[  9 -27  16  31  70   4 -22] out 9

[-68 -13  25   8 -10  24  39] out 8

[-2  2  1 75 23] out 2

[-29 -51 -73  38 -54 -21 -57] out -51

[ 68  11 -51  46  13] out 13

[[-58  53  -4  34  30  -2  38]
 [-60 -30  53  21  52 -46  58]
 [-60  32  52 -35  -9  -2  45]] out 21

[[ 3  0 70 71 71 69 74]
 [ 0  1  0  0 -1 70 72]
 [-2  0 -1 71 70 73 68]] out 68

[ 73   5 -21  61 -49] out 5

[ 51 -18 -53  -7 -52 -58 -65] out -52

[[-25  30  -9 -34  14]
 [ -9 -33 -57  43 -34]
 [ 19  18  21  -5  21]] out -5
---
(82, 22, 62, 15) -> 15
(26, 13, 23, 34, 50, 84) -> 84
(890, 42, 21, 924, 236) -> 236
(1547, 2589, 8676, 1683, 6604, 2385) -> 2385
(8, 2, 6, 4, 3, 2) -> 2
(1, 4, 2, 8) -> 8
(305, 812, 239, 141) -> 141
(195, 120, 49, 17, 127, 60) -> 60
---
[[6 1 8 4]
 [4 5 2 3]] 8

[[ -6  10 -44  21]
 [-25  12  10  22]
 [ 42 -37 -29 -22]] -44

[-847  777  366 -722] 366

[154 835 543 313] 543

[13 58 94  7] 94

[[117 216   0 205]
 [234 201  55 180]] 0

[[769 518  55 519]
 [915 575 435 633]] 55
---
[[ 0.5 -0.1  1.9  0.3  0.1  0.0 -1.3]
 [-0.3 -0.5  1.7 -0.3  0.8 -0.5  0.6]
 [ 0.4  0.4  0.5  0.4  0.5  0.4  0.6]] ⇒ 0.0

[  -6.82   99.52   29.53 -134.96  189.42  -94.23] ⇒ 189.42

[  9.246  17.675   8.282 -11.462   5.241  15.300] ⇒ 5.241

[[-0.082 -0.080 -0.083  0.040]
 [-0.117 -0.107 -0.118  0.154]] ⇒ -0.083

[-1.633  1.349  0.343 -0.626 -1.064] ⇒ -0.626

[  4.406  -3.068   9.117 -10.559] ⇒ 9.117

[[ 0.060  0.031  0.095 -0.053 -0.042 -0.054]
 [ 0.188  0.058  0.184 -0.101  0.003 -0.087]
 [ 0.060  0.003  0.104 -0.056 -0.025 -0.143]] ⇒ -0.042

[[-1.58 -2.12  0.14 -0.07 -0.50 -0.38 -1.56]
 [-1.15  1.14  1.27 -1.40 -0.22 -0.13 -1.08]
 [-0.29 -1.77 -1.73 -1.85  0.70 -1.28 -0.11]] ⇒ -0.38

[[  51.735  244.812 -149.735  147.119  -38.272 -150.307  -12.461]
 [-107.863  125.643  -94.474   83.207   28.923  -85.153  123.337]
 [-160.881 -112.445  -86.110   76.190   71.266   86.314  133.591]] ⇒ -150.307

[-118.647   88.057  -45.919  119.942] ⇒ -45.919
---
[[-42   1 -19  59 -44 -39 -39 -11  15  22   8  -5  27 -25]
 [-15 -55  54  13 -17  -5  -6  35 -12 -24 -36 -62 -10  39]
 [ 60  52  16  64  -1  60 -34  -5 -48  59 -48 -18 -22 -28]
 [-34 -57  63  33  50 -61  14   3 -21   4  51 -15 -42 -62]
 [ 58  38  18  37  61 -27  -6  38  -3 -44 -30  57  62  14]] Out: -28

[[-11  34  30   5 -30   3  -2   2 -14  14   4]
 [ -9  29  -9  26 -27 -15  17  19 -11  29 -40]
 [  2  23 -45  52  -1 -11  38 -32  12 -31 -54]
 [-11  -6  -6  14  14  16  15 -23 -13 -23  33]
 [ -1 -42  68 -43  20  29 -44  35 -13  39  32]] Out: -54

[[ 32 -12   1 -18  18  -5  43]
 [ 21  -8   4   1   8 -12  22]
 [ 18  -9 -10 -18  19  -3  30]
 [ -2   1   4  12 -20 -13 -21]
 [-54  15  16  18 -42 -12 -62]] Out: 30

[[  5   3  11  11 -17 -12 -15   8  -4  15   9  12   2   9]
 [  5  -5   6  13 -20  -5 -15  24 -22  16  29  14  20   5]
 [  5   7   2   8 -10 -15 -14  -7   9   9  -3   5 -10  11]
 [-30 -25 -24 -29  14   4  21  36 -22 -31  34 -18  31 -27]
 [-38 -26 -31 -49  47  22  51  10  -1 -55  -5 -39  14 -41]] Out: 11

[[ 20  44  -6  26  14  29  14  22  32 -19]
 [ 13   8 -21  -2 -29  12  13  -2   2  20]
 [-53 -36  22 -20  -1 -19 -30 -31 -24  29]
 [-15 -14 -41  20 -49 -21 -11 -39 -33  45]
 [ 40  22  12  11  38  41  25  29  42 -26]] Out: 29
---
[ -5  58  24  -9 -28  45  -8] | 45
[-12 -54  62 -26  15] | -26
[  4  17  68 -33] | 68
[  9 -19  67   7 -50 -21] | -50
[ 57   0  11 -12  -7] | -12
[ 24 -63 -75 -65 -47  15] | -47
[ 14 -14 -76 -33  11] | -33
---
array([155, 206,  86,  13, 145]): 13

array([[2970, 1192, 9237, 1506, 5272],
       [7323, 7381, 3063, 7557, 4584]]): 7557

array([881, 154,  75, 906, 643]): 906

array([8731, 4345, 2714, 5112, 5732, 6162, 1456]): 6162

array([6, 1, 5, 4, 6, 7, 6]): 7

array([ 791, -273, -502,  958,  627,   -8]): 627

array([240, 252,  25, 231, 240]): 231

array([156,  24, 164, 193, 150,   4]): 150

array([[75, 90, 16, 60],
       [48, 90, 77, 80],
       [83, 90, 11, 69]]): 11
---
-1.85	1.58	1.57	1.43
-1.71	0.78	-1.70	1.71
-1.86	1.26	1.54	-1.84
-> 1.43

0.04	-0.18	0.06	0.18	-0.14	0.13	-0.07
0.03	-0.18	0.06	0.16	-0.16	0.06	-0.11
0.00	-0.18	0.09	0.10	-0.16	0.01	-0.13
-> -0.07

0.169	0.134	0.016	0.016	0.020
0.021	0.022	-0.057	-0.168	0.047
0.027	0.163	-0.107	0.012	0.021
-> 0.020

-74.9	-140.4	-213.5	-68.0	-52.2
9.8	160.7	123.0	-132.3	-66.7
-33.8	-67.5	-104.2	-58.1	-168.1
-> -52.2

-1.40	-0.44	0.53	-0.25	-1.03
1.69	1.18	0.37	0.58	1.40
1.68	1.11	0.28	0.52	1.54
-> -1.03

0.159	0.088	0.093	0.079	-0.137	0.070	0.144
-0.020	-0.037	0.086	-0.004	-0.137	0.005	0.005
0.093	0.124	0.102	0.029	-0.137	0.049	-0.012
-> 0.144
